First come named turns, each shown by rows before and after it. For each pair of rows after them, which turns, in which order, take the first row to the second? The first pair is done for you.
S:
[ -8  -1 -15  -9   1 -20 -12  14  16 -13 -23] -> [ 11 -15 -21  -3  -3  -8 -21   3  19 -15  -6]
[-28 -14 -17 -12  35  -1  14   8 -16  -5  12] -> [-39   7 -11 -23  14   5  -1  10  -8 -25  -4]
[  0  39  -8   1  -9 -16   7 -11 -27  18  -2] -> [  3  38 -10  -2 -34   1 -10 -17 -11   0   0]
[ 13  18  24   5   3  30  31 -34  -7   0  12] -> [  4  29  28   5   7  24  35 -28 -15   4  -1]
Z:
[  3  39  62  -3   4  20  32 -29  29   0 -41] -> [  6  33  62  -1  -7  17  17 -20  39  -9 -38]
[ -9  -9   9  -6  16  33   3  -8  18 -25   0] -> [ -5  -3   9  -9  20  31  19 -16   5 -19   1]
[-32  43  -9 -37 -28  53 -27 -26  -1 -51   8] -> [-39  39 -14 -45 -16  53  -8 -26 -14 -46  14]
[ -5  -6 -16 -15  15 -13  27  -5 -18  17  -1] -> [ 13  -6 -10  -2 -10 -14  23 -17  -6  23  -2]
H:
[-30  -3  -3 -11  -4  17   3  -1 -16 -25   5] -> [-28  -9  -1  -7   7  15   6   1 -17 -22   3]
[ 22  21 -15  12 -31 -17 -16 -18 -15  37   0] -> [ 25  -6 -25  15 -25  -9 -23 -15 -13  30  18]
[ 36  16  -3  43   3  15  19 -34 -11  35   0] -> [ 41  27  -3  42  -1  19  13 -32 -10  37   3]
[ 10 -50 -12  39   1 -12 -20 -10  17  28  33] -> [  4 -40  14  35  27 -33   8 -12  11  39  11]
F:
[-32 -14 -17 -20  37  37  24  11 -25 -27   2] -> [-21  -5  37 -12  20  23  29  11  25 -40 -34]
[ 27 -25 -20  -6  23   2 -18   7  -1 -33  25] -> [ 20 -19   0 -13  27  13   0  -3   3 -45  18]
[ 40  -3  50  23  14  26  49 -35  56  11  -5] -> [ 59 -18  20  51 -12 -14  13  -7  51  50   8]
Then:
(2 to 3 turns a pair)
[  2  10  36   6 -40 -45 -17  21  58  -1 -59] -> [ -1 -23 -56   9 -50 -38 -55  37  -1  14  12]  H then F
[-43  43   0 -33   8  -2   2   6 -15 -37 -16] -> [-12  -8 -15  -3 -18   0 -40  24  24 -58   7]  F then H then H
[-14 -36 -30  15  17   1 -75  28  14 -20  47] -> [-16 -29 -29  24  62 -26 -16   7 -30  32  51]  S then Z
[  7 -16 -40   2  12  24  33 -37 -50  42  48] -> [ -1  12 -11   7  13 -20  38 -14 -57  75   4]  Z then S
[ -8  34  -7 -17 -45  16 -31   0  -5 -25 -17] -> [-35   3 -24 -24   9  29  -3  11 -34 -27  13]  Z then H then Z
[-12  -9 -66   6 -16  20   2 -15 -40  21  43] -> [-26 -12 -41   9  29  -2  49 -16 -42  40  29]  H then H
[ 17 -16  34  14 -13 -68 -17  33  31   8 -46] -> [-23 -10  33  -1  41 -63  16  38  -8  12 -45]  Z then Z
[-14  -4   9  -3  22 -38  13  30 -44  19 -10] -> [ 10  -5 -26   5  -1 -12  10  -3 -53  29  21]  Z then Z then F
[ 52   7  28  44 -56 -12 -37  -5   3  13  -1] -> [ 30   7 -17  36 -34 -30 -26   7 -58  39  18]  F then S then Z
[-14   1  17   7  27 -37   7  32   7  -7 -27] -> [-24  -3 -16  -8  34 -17  14  31 -22   4  -1]  F then F
[ 41  10  27  28 -26 -22  -1 -20  26  26 -12] -> [ 32 -22 -34  25 -19   4 -21 -19  -5  21  42]  H then H then F
[ 41 -35  17  25 -44   1  -7  -6  30 -13   4] -> [ 16 -57 -17  24   1 -12  12  11 -18  16  34]  S then Z then F
[  7  26  31 -46  20  55  43 -46   7 -29  10] -> [ 50  -1   5  21 -16 -63 -15  20   0  62 -10]  F then F then S
[-17 -47  -5  16  35 -13  29  -5 -27  19   8] -> [ 22 -43  -2  37 -19 -14  -3 -21  12  26  10]  Z then Z
[ -4  46 -16 -16 -45  22 -18 -20 -28  -2  -4] -> [ 14  10  23   0 -42  35 -23 -14  29 -32  -6]  H then F then F
[ 35 -63 -27   9  44   9   1  20  10   7  49] -> [ 47  20  30   8  16 -23  41 -12   1  62 -18]  H then Z then H
[ -9   9  21 -26 -39  20 -48  31  41 -62 -32] -> [-50 -29   8 -39  51  25   3  41  -1 -55  -4]  H then Z
[  9  11  14 -10 -31 -15 -20  13   8  -2 -17] -> [-10  13   9 -25  11 -14  18   4 -27  15 -11]  Z then Z then Z
[-51  29  23 -29  44   6  57  -3 -36   4 -34] -> [  8 -23 -35  -4 -28  75 -14 -27  12 -44  45]  H then S then H
[  4  48 -16  -3 -45 -17 -12  -7 -62  47   2] -> [ -4  29 -21 -11 -62 -19 -62  31 -29   2 -12]  Z then Z
[ 40 -35 -33  12  22  19   1  -8   2   0  24] -> [  5  33   5 -23  27   0  31 -10 -14  13 -35]  F then S then H
[ 19   8 -23   7  -7  22  18 -37 -26  28  29] -> [ -3  -8   4   9  36 -26  32   2 -28  40   4]  Z then H then S
[ 45 -48   3  31  -9   9 -14   5  30  -3  11] -> [ 34 -37  13  37  12 -22  -3  23  15  26 -11]  S then Z then Z
[ -3  22  -9 -10 -41   0 -44   5   6 -29  -5] -> [-15 -25   0   8  48 -29  27   9 -14  15   7]  H then S then H
[ -2 -38 -15   5  38  50  55 -25   8  17  34] -> [-20   3   8  -3  43   4  72 -13  -8  42  -6]  Z then S
[ 46 -29 -20  28 -11 -21 -14  -7  21   2   4] -> [-21  29 -16 -23  14 -23  -7  18 -21  -5 -38]  S then F then S
[  8 -43  -4  28  20   3 -46  38  18 -12  23] -> [-15 -28  40  11  46   6  -9  26  29 -25  -7]  Z then F then F
[  4 -25  11  13  36  13  40 -45  16 -15  20] -> [ -5  -1  27  18  22 -63  18   0  12  21 -31]  F then F then S
[ 13 -54  11  27  14   9  21  -2  43   4   8] -> [-36   4  25   0  -1 -26  -5  41  23  -1 -48]  S then F then S
[-39  52  40  -6  21  13  32   2 -12   4 -20] -> [  8  52  43  21 -31  10  11 -20  16  18 -19]  Z then Z
[-11  31 -19 -32  -3   7 -14   2 -16 -17   2] -> [ 34   0 -11   4 -16  -3 -28 -11  22  -9  18]  F then F then S
[-36  25  -9 -19 -28  31 -36  -4 -15 -21  -5] -> [ -6  21 -16 -12 -20  42 -18 -34 -25   2  18]  Z then Z then S
[ -5   6   7  -5 -50 -19 -48  46  12 -11 -34] -> [ 28 -68   0  43   1 -17  -4  13  21  15  18]  S then H
[-31   8  32   0  13 -23   6  29  31 -26 -35] -> [-37   0  21 -13  24  -1  12  14  18 -44 -23]  S then Z then H
[-18 -11   2  -3  19   0  -5  -3 -34  20  16] -> [ -1  -3  28  14   4 -21 -13   3  -7  24 -10]  F then F then F
[-46 -20 -50 -13  28  20 -16  26  -3 -21  48] -> [-65   0 -25 -21  57  -2  15  31 -10   0  26]  S then H
[-18  11 -48 -14 -38  13 -58  24 -31 -17  11] -> [-23  36  24 -28 -32  34 -23   2  19 -52 -32]  F then F
[  8  35  11  13 -63 -33 -34  20   5  29 -43] -> [ 39 -58   4  56  -2 -21   3   5  28  28  15]  S then H then H
[ 32 -57  10  20   9  31  12 -26  43 -20  27] -> [ 20 -47  43  15  24  11  21 -10  56 -25  -3]  H then Z then Z
[-20  43  30 -39  23  43  49 -42 -21  -9 -11] -> [ 17  20  -2 -21 -21  67  21 -66 -15  -8  32]  H then S
[ 29  34  38  -5  23 -65  47  -3  -5  20 -24] -> [ 49  35  42   8 -30 -48   0  -6  37  -1 -22]  Z then S
[-20  24  25 -19  22 -33  28   3 -20  10 -51] -> [ 29  23  33   5 -27 -33  11 -16   8  25 -48]  Z then Z
[-43  -6 -43 -21  17   5  -8   4 -54  -7  34] -> [  9 -21 -38  17 -20   4   0 -33 -32  26  54]  Z then Z then H
[ 22 -17  22  21  31 -21  30 -14  26  31  -2] -> [ 13  39  37   2 -17 -15   6 -20  33  14 -36]  H then S
[-58  10 -21 -41  49  24  23  12  -9 -20  11] -> [-60  46 -27 -52  19  27   6  10 -16 -17   0]  H then H
[ 15  20  33   7  -9 -23  16  -7   8  32 -26] -> [ 32   8  10  17 -34  -4  -5 -22   9  35  -3]  H then S
[ 22  29  14   1 -51  13  -9 -24  18   6  -9] -> [  6  18 -28  -9 -36  27 -14 -21 -20  14  25]  F then F
[-18  43  33 -32 -37   0 -15  14  17 -16 -36] -> [-45  15   5 -51  -3  17 -21  34   0 -42   0]  H then Z
